(in the rows, 128 means zero)
The rows of D fall into a few groups, which share some directions, and each row is roughly a mix of its group's hidden directions.
D (160 x 16):
[[133 133 127 183  99 126  68  73 131 141 152 134 106 155 112 108]
 [136 153 149  90 150  96 119 181  78 151 110 127 167 135  93 120]
 [161 171 154 158 114 110 159 101 180 120 138 142 122 164 167 149]
 [181 125 168 120 133 117  93 116 158 131 141 164 161 117  84  89]
 [107  64 116 102 152 128  81 120 141 110 110 143  93 177 115 123]
 [ 92  77 132  85 103 114 146 124 113  85 174 110 140 126 118 165]
 [110 146  79  73 143  96 154 134 126 111 126 122 132  62 118 114]
 [136 120 159 155 117 123 147 125  44 138 144 120 108 103  79 132]
 [ 94 131  77  90 172 128 149 151 111  81  96 100 140 116 128 109]
 [101 111 157 124 187 133 157 180  83 144 119 139 159 132 150 114]
 [115 156 117 176 154 125 142 140 132 102 125 153  48 142 141 151]
 [115  91  64 119 154 100 145 138 131 127 124 187 155 135  96 138]
 [104 133  94 120 140 160 172 137  74 107 135 130 156 116 124 190]
 [117 131  96 142 178 132 138 122 106 107 125 158  74 143  75  91]
 [139 103 140 144  97 141 140  92 133 104 117 150 143 138 172 205]
 [163 132 147  95 120 131  77 131  72 154 137 135 167 128  80 130]
 [138 151 156 116  76  86 141 173 136 140 141  85 151 110 146 166]
 [109  93 124 107 158 158 180 113 124 142  93  96 138 114  87  85]
 [154 118 108  74 133 148  97 118 129 107  98 104 196 118 125 158]
 [146 155 105 100  86 120 134 150 126  86 162 114 102  72 101 155]
 [ 99 186  96 159 111  88 104 128 144 178 147 120 147 115 150 142]
 [111  94  81 116 167 165 134 144  80  97 159 116 126 145 125  89]
 [111 121 111 162 116 131 139 110 125  82  88 151 158 109  56 122]
 [115 146 130 153 115 115  68  57 127 102 119 121 149 100 122 157]
 [ 96 127 175 170 101  75 158 143 127 147 150 137 136 134 155 170]
 [120 142 121 109 129 157 159 165 156 151 152 111 101 203 104 118]
 [155  52 122  91 126 122 107 115 154 136 177  98 132 114 131 111]
 [ 90  55 116 106 148 129 136  78 117 121 144 146 172 129 127 126]
 [143 194 129 160 185 153 179 135 123 123 134 152 130 118 143 121]
 [119 162 115 107 142  89 137 158  60 142 158 122  80 114 122 109]
 [136 123 142 141  86 197 129 144  95  78 133 104 119 153 123 157]
 [ 87 148 105 122 158 103  75 151 160 133 127 169 171 115 101 117]
 [135 116 151  97 102 139 170 132 150 100 191  78 150 147 114 131]
 [ 96 146 113  71 127 154 155 156  99 151 127  75 124 121 104  92]
 [139 138 107  97 109 135 108 109 146 124 125 160 111 191  99 189]
 [160 159  66 116 165 117 118  80 135 156 118 115 105  89 134 118]
 [166  79 158  83 125 156 142 170 124 165 140 132 107 163 135 110]
 [133 105 131 108 102 121 118 182 133 204 139 132 167 145 126 151]
 [180 116 140 100 132 118 107 133 118 137 167  80 144 172 107 174]
 [104 168  86 133 137 110 152  97 146  64 135 106 131 123  87 151]
 [ 86 159 123 129 120 112 150 136 153 118 125 108 141 195 183 154]
 [ 61 114 119 103 159 134 120 138 190 120 124 106 155 112 159 145]
 [ 97 138 134 155 102 118  64  90 117 135 152 174 122  90 105 117]
 [ 96 149 103 124 150 139 153 171 174 100 116 181 156 102 122 149]
 [137 123 150 114 175 151 133 175 105 108 129 160 160 169  81 105]
 [147 185 119 122 149 133 160 138 115 155  93  66 144 132 165 117]
 [ 85 136 126  94 124 135 156 126 138 180 136  83 125 185 147 100]
 [ 92 109 128 114 147  99  68 142 134 123 124 158 194 155 114 130]
 [157 128 137 156  82 134 139 153 147 101 156 149  77 178  98 140]
 [189  93 150 120 148 125 160 152  73  88 121 113 122 124 105 118]
 [ 73 130 115 116 143 122 148 186 163 156 133 109 179 133 130 155]
 [178 123 178 156 111 125 120 142  84 158 148  87 126 158  99 129]
 [ 88  87 101  59 135 148 115 106 131 160 130 133 127 119 128  82]
 [117 163 120 118 150 120 146  96 124  96  94 118 120  54 164 106]
 [ 86 145  96 164 149 115 103 104 134 112 113 176 128 172 139 172]
 [ 81 157 127 160 177 138 104  77 110  98 126 142 121 145 104  97]
 [141 170 141 114 138  85  91 148  78 115 173 149 138 132  97  99]
 [114 178 144  58 128 141 128 132 155  95 120 136 109 130 112 177]
 [202 128 177 170 104 113 120 125 137 161 140 115  99 137 128 140]
 [158  87 176  78 106 148 123 167 139 109 135 142 114 147 129 174]
 [111 140 151  99  86 102  74 102 144 183 157 159 123 135 142 125]
 [ 98 158 160 195  84 111 121 118 121 119 133 159 103 109 127 164]
 [102 141  56 123 168 113 142  84 138 111 137 131 139 138  81 112]
 [127 143 120 163  72 107 149 164 139 140  92 131 156  66 129 117]
 [110  94 101 128 169 126 127 100 113  88  97 195 134 123  96 117]
 [ 91 132 109 111 149 108 171 194 160 132 169 113 147 116 108 115]
 [ 79  97 116 107 137 128  97  93 177 148 110 177 158 115 123 112]
 [100 114 122 147 193 129 177 158  87 125 126 106 167 143 135 113]
 [161 145 161 103 109  97 134 122 124 164 176  67 140 157 111 136]
 [ 89 108 103 109 172 101 109 127 138 107 122 182  76 126 108 107]
 [159  97 129 130 132 146 128  98 109  98  96 188  87 125 103  87]
 [127 104 114  94 151 113 119 138 112 132 100 221 130 103 121 133]
 [ 73 112 159 127 142 162 135 123 117  89 138 158 125 152 185 158]
 [169 116 170  93 105 154 128 164 121 154 158 137  92 163  97 102]
 [114 113 105  54 150 141 167 111  74 126 129 113 138 112 111 108]
 [135 154 152 156 106 124  86  79 139  82 172 107  88 132 117 130]
 [120 106  95 124 173 160 138 129 129  86  98 132 175  91  84 117]
 [184  67 159 135 114 130 128  96 103  83  99 126 133 122 136 147]
 [109 163 128 142 134  66  84 102  76 156 151 133 107 116 112 129]
 [169 100 160 120 106 112  99 132 115 163 165  88 135 107 182 140]
 [162  80 131 185 151 138 114  95  84 128 157 143 141 148 114 153]
 [146  96 110 101 121 177 126 111  60 137 146  87 115 107 109 111]
 [131  98 116  79 128 147 104 142 174  87 132 142 161 107 168 164]
 [119 103 123 151 145 141 153 118 110  81  67 127 153 145 157 180]
 [118 143 149 101 140 173 170 144 129 118 112 103 123 131  72  72]
 [132 108 119  93 185 112 154 154  69 145 126 165 158 121 113 117]
 [168 111 129 129  99 139 143 118 121 164 123  81 134  84 121  62]
 [138  98 153  83 165 119 170 140 102 151 124 114 169 166  95 110]
 [174 118 146 104  95 109 106 140 134 157 153 155  87  82 169 113]
 [141 119 157 121 119 156 126 152 169 148 111 142 202 134  95 164]
 [106 153 154 100 179 141 138 167 154  94 139 162  98 164 132 100]
 [154 136 135 158  66 124 132 151 161 156 169  74 113 134 127 114]
 [102 176 147 186 138  99 177 133 125 139 135 136  85 129 158 138]
 [131 138 114  99  88 164 135  77  75 121 131  91 110  90 139 146]
 [118 125  82 127 140 101 164 100 100 149 117 104 128 101  78  75]
 [120 149 125 119  88  99 113 158 145 150  99 160 158  85 149 185]
 [124 100 107  98 146 103  96  94 142 145 130 163 174  82 159 159]
 [168  90 130 133  63 129  98 134 154 144 112 181 100 125 130 140]
 [127 147  99 183 107 148 120 113 150  85 118 103  86 124 179 144]
 [131 149  98 174 169 119 124  84 125 152 117 151  63 134 123 109]
 [189 125 148 125 161  82 119 146 164  84 102 148 155 144 134 128]
 [112 137 150  98  88  93 121 153  84 163 101 100 179 103 128 127]
 [119  80  77 137 174 102 167 160 131 135 158 133 137 158 154 127]
 [125 118 109  93 143 117 138 155 110 182 118 170 159  94  89  89]
 [145 159 185 179 152 128 143 124 117 161 164 151 123 173 118 125]
 [152 121 122 161 113 121 116  85 135  93 144 143  77  93 116  70]
 [ 79 128 131 195 122 133 143 127 111 126  93 175  89 123 129 102]
 [139 143 109 131 141 152 179  90 127  84  88  82 109 107 141  98]
 [106 155 111 177 141 121 118 101 105 141 108 162  52 119 128 119]
 [ 82 130 115 150 155 113 160 153  92 112 103 158  96 132  83  88]
 [101 128 130  84 151 139 155 161 157 124 159  63 159 147 115 147]
 [ 90 174 161  81 153 102 121 157  86 135 128 125  90 147 123 110]
 [146  74 141  87 157 126 135  88  83 139 137 125 157 149 100  94]
 [ 93 174  98 120 160 135 124  63 135  93 101 133 120 112 101 109]
 [144 183 150 128  77 126 115 151 116 137 156 104  71 109 133 101]
 [136  98 124 121 186 127 127 124 101 132 136 130 198 162  85 122]
 [125 144 113 166 149 103 163 106 138 134 155 137  66 132  83  90]
 [135 140 146 154  96 140 137 156 151 175 146  69 111 140 179 108]
 [142 148 156 120 103 163 129 152 146 170 152  95  92 191 132 116]
 [114  78 106  96 154 146  94 154 128 114 155 163 173 166 129 109]
 [ 99 136 142 129 118 153  92  97 156  99 137 140 124 144  47 108]
 [160 157 143 137 109  96 135 163 116  72 138 157  77 112 160 136]
 [160 176 141 125 139 137 176 168 164 131 126  84 159 136 162 130]
 [125 113  96 150 163 120  89 136  98 159 134  62 118 169 131 106]
 [193 147 104  98 163  88 125 128 126  92 140 163 119 108 155 146]
 [154 168 141  69 146 108  83 156  88 151 119 116 153 123 131 154]
 [150 120 181 134  92 116  76  98 154 167 145 146 158 158 120 125]
 [125 176 130 161  90 122  81  78 142 136 108 145 102  89 136 109]
 [124 150 107 147 157 104 101 145 117 168  51 126  99 142 148 113]
 [157 133 114 142 122 155  67  73  97 161 118 164 128 101 116 123]
 [ 90 181 146 137 132 125 100 149 134 181 136 124 132 157 179 159]
 [153 132 101 157 158 111 126 139 184 104 144 153  64 136 130 158]
 [132  81  79 123 100 151 148  88 111  92 151  99 146  98 111 154]
 [ 95 144 150 143  69 170 161 131  89  96 146 140 103  98 121 134]
 [165  82 156 128 129 121 110 101  83 130 137 101 161 187 132 144]
 [119 105 120 137 157 137 124 120  78 173 107 110 197 153 103 121]
 [129 132 130 161 144  97  52 139 135 104 137 136 123 127 105  68]
 [166 164  92  85 158 162 119 165 107  90 111  97 111 131 116 142]
 [127 165 151  82 166 122 105 128  75 141 155 167 138 118  92 110]
 [133  83 145 109 110 169  74 130 131  86 151 169 134 142 118 161]
 [124 125 123 166 127 188 155 111 168  72 134 154 167 134 126 130]
 [ 88 122  88 146 134 116 139 105 148 113 101 160 109 104 176 183]
 [ 88 131 139  97 123 124  87 163 129 118  82 182 140  92 157 122]
 [140 168 143  67 126 119 101 155  98 132 141 148 170  78 120 139]
 [141 140 138 139 146 122 179 127 133 176 109  96  80  94  94  92]
 [137 108 124 160 102 134  75 152 128 105 107 123  75  72 125 106]
 [113 136 163 156  77 165 133 115 146 149 110 135 151 116 138  60]
 [155 117 101 113 129 145 125 175 170  70 128 106  84 152 114 149]
 [122 119 121  72  89 177 137 106 153 121 134 175 148  88 139 148]
 [ 83 129 153 128 161 133  88 121 146 136 161 154 110 107 112  61]
 [109 199 108  79 121 130 123 134 173 141 120  89 150 135 141 110]
 [100 109 114  98 107 119 123 122  91 151  87 114 169  99 100  72]
 [138  81 116 163 132 123  73 119 165 122 119 186 103 137 129 157]
 [160 160  92 146 138 109 135  76  88 151 121 130 105 100 147  80]
 [148 121  93 135 142 148 148 127 162 113 144 165 140 148 183 190]
 [155 125 144 107 170 156  81 170 139 107 115 154 136 174 144 162]
 [144 140 141 133 117 117 123 176 108 204 161 120 128 168 160 135]
 [161 142 122  83 165  82 113 152 129 116 146 135 107 138 131  61]
 [106 153 143 115 132 136 107 115  97 146 118 194 166  72 132 102]
 [130 157 120 159 123 100 145 107 171  95  82 126 107 108 171 172]]

Here is one row of each group, with its name. Which group are the others in?
[193 135 138 106 113 113 156 124  95 112 169  90 106  99 107 100]  N
[167 134 119 108  97 114 120 109  94 152 155 112 179  78  88 138]  Z
[ 97 164  95 106 130 118 138 137 175 119 136 194 117  99 160 145]  X

[145 112 130 157 133  96 136 132 113 106 128 157 106  55 175  97]  N
[164 145 156 122 110  99 145 171  77 135 114  93  80 100 117 139]  X
[ 99 168 149 133  51 141 117 105 122 119 113 107 120 104 145 168]  X
[ 90 109 120  66 137 126 162 123 150 115 131  89 133 137 121  66]  Z
[ 67 137 126 112 176 118 123 132 172 105 158 128 118  88 143  93]  N
[168 126 140 195  95 133 127 115 193 147 147 149 118 126 126 121]  Z
[119 126 165 142 125 136 113 115 116 164 118 171 204 108 165 132]  Z
[143 150 129 113 174 103 100 135 100 153 123 125  79 173  82 102]  Z
[176  83 172 105  80 135  91 130 119 127 126 156 127 102  97 130]  N
[ 99 147 110 162 127 154 185 152 126 167 141 103  69 119 131 126]  X
[141 131  93 131 117 133 140 117 166 174 148  96  89 124 159  67]  N
